One turn or mirror swaps these rows in pairs. Which row does each one swap with?
q779: [ 19 -16  -9  14 -15  -6  -3   7   3  -6  15  -1   3  14  11   1   9  -6
 -22   6 -14  -2   1  16  12 -14  13  -7  19 -10  -3  -1 -27 -17 -18  -2
   9 -18  -6  16  11  -2   8  10  22  -7 -16  16 -39  20 -29 -13]
q464: [ 17  11  17  24   3 -10 -18  -6  -5  19   6  22   3  34   7  -1 -18 -17
  -3  11  -1 -13   8   3  -2  -4 -17  -1   5   9  -4  -5  37  -7  12  18
 -26  11  -1   5   5   6   9   8  -3  16  24 -11  12 -10  -2 -24]
q754: [ 12 -11  -4 -10   1   0 -28   5   8  -6  19   8  -4  10  21  23  11 -13
   0   4  19  -3  16 -25  -1   0  -8   1   4  -1 -13   2 -20  18  31   6
  -1   2  -1   3   3   7  18 -47   9 -15  -5  11  16   9  -7 -22]
q307: [-14  10   0 -28  11   1  -7   7   1  -2 -29   2  11  11   1 -25   7  -2
  21  -9  28   5 -17  -9   2   0  -1   9   9   0   5 -14   2  -9  -6  -2
   5  17 -11  13  -4 -29 -25 -36  -5   9 -12  -6  18 -18   8  11]
q857: [ -2  -7  32   6 -29 -11  -1  28  -9  -4  -7 -11 -10 -11   4  -1   8 -26
 -29   5 -11  -1 -24  -9   3  11 -15  -3 -10  18  10  -4  -3  25   2   1
  16  10   0   6 -21   0  10  24   4  17   0 -21 -20  -5  -2  -7]
q175: [-16  -2  -4  10 -12  -3  23   8   7 -13   3  -6   2  -4  16  10  13  19
   3  -8 -25   8   7 -35  -5   4 -14   5   3   1  -2   3   3 -15   3  -4
  22   2   8 -11  -9  -3  12 -44   2 -21  -4 -16 -41  14   7   0]
q994: [ -7  -4  -8 -24  -8 -34  17   2  -2   2 -10   8  -8  38   0  -7  -7  17
  10  17  21   5  -5  -1   8  10   7   6 -17  10  -8   4 -26  14 -21  11
  39   0 -10  -3  -2   9  15  -1  15  16   6   1  23 -13  -6  -4]
q734: [-18   6  13  15 -16 -25 -17 -21  -4 -10   0  19  -3   8   6  28   6   5
  23  16 -16 -22  14 -14  -3 -26 -25  -2  -9 -10  -8 -11  25 -18 -16  12
   9   4 -16  12  13  -4 -22 -17  -4   2  11   4 -10 -14  -8  -3]
q356: [-12 -20  22  -8  -2 -18   1   6  12  -2  11  12  11  -8   0  12 -18  11
  14  12 -14 -13  -9 -34 -19 -14   6  -7 -20  12  19   5   1   8  -9 -11
  -2  16  -2 -10   5  -8   0 -17 -13 -11 -34 -13   9  22  12 -20]
q835: [-11  -5 -26   8   1   9  -4  21  -8 -25  -3 -19  -9 -16  29   4  25  19
  -5 -12 -18  20  -9  14  -6  14  15 -10   0  -7   5   7 -22 -12 -16 -16
  22 -13  -8  -6 -14 -17  -5 -10  13   6 -28   2  -7   1   3  15]
q491: [ 40   0   4 -24  14  20  -5  18  15   7  10   0 -10 -18  40   4  14 -12
 -16   5  15  -4  11   5   7  -4  11 -14  -2   5  -5  -1  -9  25  -9  -2
  11 -11  -6   1   7 -17   9   5  17   8   5   5 -14 -22  10  22]
q413: [  2 -12   6  40  15 -29   6   0  20  -7  -8   6   1   4   0   7  26  12
  10  -8 -16  -5   1   7 -10 -28 -12  11  15   1  -5  -1 -18  23 -13   0
  20   2  -9  13 -13  -6  -1  33 -14  -3  -2   0  -1 -20  -4  -3]
q263: [-17 -19 -11 -10 -15  15 -13   3   8   8  36 -15   3   2   1   5 -14   6
 -10   9 -17  -2  -1   8  10   0   5 -16 -38  -4  -5   8 -12 -24  22   8
  -9  -5   5  -3 -14  -1   6  34  16 -11   8 -10  18  17  -8  -2]
q97: [-13  -7 -14 -20  10 -21 -19   2  10 -20   6 -12  -2   4  -2  18  17  -2
   3   4   6  12  11   4   5  18  12  -9   8 -11 -11  -8 -18  12 -11  30
 -14 -26   9  -9 -11   1 -24   6   2 -19 -12  30  14  -4 -14 -10]
q905: [-14 -10   1  -3  -3   5 -41   8 -19  15  -3   4  -3  -7   4 -12   3  -4
   1  -1 -21   3  10  25   3   6  -9  -3   6  10   2   0   7   5   9  -1
 -30   3  -2 -13 -24   0   1 -18  16  54   1  -5 -15  13  -2  -6]
q629: [  0   0  10  -7   1  19  37   5  -1 -14  -8   1  -4  19  15  -9 -11 -16
   1   6 -15   0 -13   6   2 -18 -12   5  19  -1  11  -2  21 -23  -9   4
  -5   7  -3  17  26  -7   7  22 -11  22  14  -9 -36  -2   7  -1]
q739: [ 20  -1   7   5 -10   9 -15 -18   9  15   6  11  20   1  13  -8  27 -26
  16  -3  -6  15  14 -22   0 -28 -34  -4 -15 -20  -7   6  10 -19 -28   7
   2  17  -7   9  -3 -16 -20   0   8   7   3 -12  -8  -6 -10   2]
q533: [ -7   8  -2   2   9 -11 -25  -8 -16 -21 -13  -1 -15   3  14  18  14  21
  31   1 -24  11  22  32 -12 -10  -8 -13  20   6  -9  -3   2  12  -1   3
 -24 -11   1   1  -5  -9   1 -13  16  31   5  15   1 -11  -6   9]
q792: [-21   5  12 -34  11  17 -11   4   8   4   2  15 -10  -6 -10  -6 -16 -10
   0  -8   8   5  -7 -17  -3  16 -28 -12  12   9   2  -2  -9 -18  15  18
 -20   5   0 -12 -12   7 -12  11 -33  27  -6  -4   8  -6   2 -11]
q298: [ 12   9  20   4  -1 -18   4 -16   6  18 -17  24 -13  33  -2 -20 -21  12
 -15  -1  18 -18  -3  18  12   6  17 -10  22   2   0  -7   2   7 -10  -3
  20  -7 -16   9  -8 -10   1 -22  11 -13  25 -10 -14 -18  -3 -16]
q321: [  1   8  12   4 -17  -1  -8   4  -9  -6   2   1  -5 -21 -15   5   1   2
   6  -4  17  -5   8 -18  -4  -8   5 -17  12 -13   8   1  -8  12   2 -17
 -20   4  -6  11  21 -15   1  -3  21 -52   6  -7  28  17  -6   0]
q587: [ 33  11   8  26 -13   4  47   7 -15   2  10  11  -4  26   1   3 -10  30
  -2  -1 -11   2  -4  -1  -1  14 -13 -14 -15   7  -2  -4   0 -32  11  11
  13   3   4 -11  -1  11   1 -17  -5   2   2 -12   5  11  -1  19]
q918: [ 10  -5  -4  -6   3  15   0  14   0   3  -3  -5   0   0  18 -17 -12   8
 -22   6  18   7  -4  27   1   6  25  -8 -16  10   3   3 -26  25   2   2
  16   3   7 -14 -29  -6  17 -22  -9  25  -9   1 -36   4   6   8]
q838: [ 14 -18   2  24 -10   0  21  -3  -2   3  18   0  -6  18   3   2  -7  14
 -13  -1 -25 -26 -14  15  18  17  29  -2 -14 -16   9  -4   2  -8 -10 -10
  10 -21 -18  -9   6  -5 -29 -20   4 -16  15 -12  13  10  11   1]
q487: [-10   8 -19  -6  -5  11  17  18 -10  18  -8  -2   6  -7 -18 -29   6   4
   6 -14  34   8   9 -13  14   4  -7  18   9  -4  -5   6 -17   0   8  -2
   2  15  -4  -2   7  -1  20   4  10  -8  26 -15  23  11   5  19]
q390: [-12  -2   1 -15  12   4  15   2   1  -5   7   2  -6   8  -3  -1 -10  30
  12   9   1   1   0  28  -1 -15   3 -26 -21   2   3  -3  11 -32  10  20
  -3   1  -1   4  -3 -17  -8  45  12 -12   1   2  29  -6  -2  18]

q413 is swapped with q857
q175 is swapped with q298
q835 is swapped with q464
q792 is swapped with q97
q491 is swapped with q739
q307 is swapped with q754

One turn or mirror swaps these rows in pairs. Which row does each one swap with?
q853: [ -5   1 -21 -18   8  13 -34 -28   1   3  34   6 -20  -6 -11  -7 -13  -5
 -12 -30 -37 -12 -47 -59 -34  37 -19  14  19   8  -7  -1   8 -24  13   0
   7   0  -9  19  -2   0 -23  22  27]
q999: [  9  -1   7  10  12  11 -17 -30  -5  -8  23   8  -5 -20  10 -36   2  -2
 -32 -33 -21 -23 -31 -31 -39  25 -17  -8  18 -10 -10 -22  -5 -32   3  -8
   6   8   3   2 -24  13  -1  23  40]
q928: [ 29 -15  20  -1   8  24 -24  12  12 -13  44  25  -4 -30   6 -27 -24   5
   7 -49 -30 -38 -38 -31   3   9  19  -6  10  16  -5 -25 -13 -14   8  13
   6   9  22  17   1  12 -27  23  22]
q619: [ 22 -14   8  -4   4   2 -46   4 -22  -1  55  16  17  31  10   5 -13 -14
   7 -10 -10 -12 -58 -28 -20  32  34 -29  18  18   4   6   3  17  16 -10
  19  19  37  23 -23 -10 -22 -15   3]
q260: [ -9  -2 -11   3  38  21 -40 -27  16  16  27  13 -44   1   1  -9 -26  -2
  -3  -2  -9  -8 -41 -44  -1  52  -1  11  33 -16 -16  -4  -1 -25   8   8
  18   5  21  15 -29  -8 -24  17  32]
q485: [  7   1   4 -23  16  15 -66  -6  -7 -12  34  15 -29  -1  17 -20 -32   2
  13 -40  -7  -6 -40 -21   0  50   4   0   6  16   5 -16  14  10  -7  10
  -1  11  24  33 -32 -14 -18 -26  22]
q803: [  7   2   8 -16  14   2 -54  -8   0  -8  40  12 -30  -6  10 -27 -34  -6
  17 -43 -16 -11 -42 -18  17  35  10  -6  -6  26   6 -27   3  10   5  12
   1  13  33  33 -24 -25 -29 -10  24]
q395: [ 15  -9   6 -13  39  -7 -23  -7   2   4  47  23  12  14 -13 -28  15  25
  14 -18   9 -20 -46 -33   3  27  41  19  37   2 -22 -29   6   1  10  23
  21  -4  24   0  -6  22 -40   2  16]
q273: [  9   6   4   9  36  16 -10 -12 -19   5  72  11  14   7   6 -34  -3  14
  -3 -13   8 -12 -69 -22  -7  41  -5 -21  -5  10 -20  -9   0  10  22  25
  23 -13  15  17  12 -18  -8  23  20]
q567: [ -3 -13 -14  14  32  20 -48 -20  18  18  27  15 -40  -2   4  -7 -31 -10
  -6  -5 -13  -3 -40 -46  -5  53 -10  -1  26 -17 -14   2   2 -22   3   2
  20   9  32  17 -29 -11 -17   8  32]
q745: [ -7 -13  25  -9  39  17 -24  -2 -27   0  60  13   6  21 -10 -22  -7 -26
 -11 -40 -24 -31 -53 -15   5  51 -23 -18  27  19 -15 -11  12  -2   7  -4
 -20   0  14  -8 -27   3   7  20  20]
q291: [  4 -28 -22 -16  27   5 -57   4 -11  -5  54 -10  -8 -17  -1 -10 -13  -6
  -3 -12 -32 -22 -24 -35 -26  34   3  -2  22 -14   2 -22  13  13   5 -25
  23 -18  -4  17 -26  12 -28   6  45]
q134: [-12  10  11  -8  28   5 -38  -4   0  -3  62  21  21  -3  -3 -31 -51 -14
  10  -7  -7 -25 -37 -22   1  42  17 -13  15  15 -25  -3  12  32  22  18
  35   1  24   8 -33   3 -23  -1  37]
q386: [ 15 -22   4  12  26 -18 -34 -17 -21  -9  31   5   7  15  15   5  -1  15
  -4   1   1   6 -35 -30 -22  31  31 -20   5 -24 -18  24   2  -2  -5   1
  16  19  33  11 -28   4 -18 -15  41]
q568: [ 17  -9  11 -17  33 -17 -16 -14  -7  -6  46  24  21  10  -8 -27  24  23
  12 -27   8 -21 -44 -19   5  20  38  16  34   5 -19 -25   6   0   8  15
  24   0  18   2  -2  20 -32   8  16]
q663: [-10 -16  29 -12  57  16 -26  -3 -18   9  26  22  -5  21  -6 -19   1 -23
 -13 -33 -20 -35 -40  -7  12  48  -2  -9  20  23 -26   0  10  -5  -5   3
 -16   9  35  -5 -36  11  -1  11  29]
q524: [  6 -35  -2 -20  43   2 -36   6 -24  -8  77   4  -9  16  -1 -15  -3 -26
   4 -40 -27 -26 -52 -44 -20  38  -7 -14  35  22 -19  -1   1  -1 -10 -12
 -25  -8  30  15 -14  17  -3   6   6]
q574: [ 11  -6   7  10   9   1 -17 -23  -4 -22  34   1  -4 -17  11 -50   0  -6
 -33 -31 -10 -13 -20 -26 -26  23 -10  -9   8  -3 -13 -13  -2 -29   5 -10
 -11  14   1   4 -17  12   9  12  37]
q158: [ -2  -5 -23 -21  15   2 -25 -22   3  -3  43  11  -7  -5 -13 -29  -3  -8
  -5 -34 -27 -19 -31 -66 -33  16 -10  12   2  21  -6 -10  -4 -17  23   7
  16 -15   7  29  15   9 -29  18  26]
q583: [ 20   0   8   1  28 -25 -40 -15 -31  -3  45 -23  14  18  -1 -30  -6   1
  -2 -41 -34  -2 -28 -24 -25  59   2 -10  27  17 -11  -3  20   6   2 -21
   8 -13   0  14  -9  25 -40   7  30]
q288: [ 16 -36   5 -24  54   2 -28  -6 -15  13  47  13 -12  19  -2  -7   8 -21
  -1 -39 -30 -30 -48 -30 -18  34   9  -3  27  26 -26  11  -4 -20 -16   4
 -24  -1  45  22 -13  25 -17   4  17]
q103: [ 21 -19   3  -7  16  -9 -42   4 -21  -5  60  13  11  37   5   1 -12   0
  11  -1   4  -1 -52 -32  -2  29  40 -26  11  17  -4  13   8  24   9   0
  13  13  42  21 -18  -7 -20 -17  16]
q31: [ 18  -9  12  14  17  -6 -22 -34 -18   7   1  10   5  10   7 -17  29  13
 -11  -9 -12  -5 -43 -26 -36  24   8 -28  11 -13 -13  -6 -13 -18   8  -4
  28  12  19  -4 -16  10  -9   7  37]
q294: [ -2  -2  21  37  38  17 -22  12 -21  -5  42   4   5  25  17 -24 -19  -5
   0 -18 -12 -15 -28 -51 -24  51  -9 -22  11   8 -29  14  -6  12   9 -19
  16  -4  22  19   2   0 -14  36  12]
q829: [ 13  -2   9  -2  18 -15 -29 -34 -20  23   3  22  -6   8   2 -26  21   0
   9 -11 -21  -7 -56 -17 -20  21  11 -24   7  16  -9 -22 -29  -3  18   4
  35   9  32   3  -8   0 -21  21  30]
q684: [ 29 -15  29   5  18  14 -12   6   6  -2  51  16   2 -17  -3 -34 -14   1
   3 -26 -25 -40 -44 -30   4  -2  20 -13  11  13   1 -27 -12 -28  10   8
   2   6  24  11   5  10 -27  36  13]
q151: [ 10 -30   0   6  25  -1 -31  -7  -6 -18  36  10   2  -9  14   1 -23  12
  -6 -25 -12   4 -25 -37 -12  32  24   9  -6 -28 -24  25  12   4  -9  15
  12  20  33   8 -24  17 -20  -8  50]
q786: [ -1  -6  14  -1  36  -7 -29   3 -10  -9  71  20  26  16  -5 -52 -25  -6
  15  -3  11 -24 -39 -31   6  33  28 -10  21   7 -22 -15  -5  33  19  14
  24  -4  37   4 -27  12 -21  -1  23]

q151 is swapped with q829
q684 is swapped with q485
q103 is swapped with q999
q853 is swapped with q786
q583 is swapped with q294

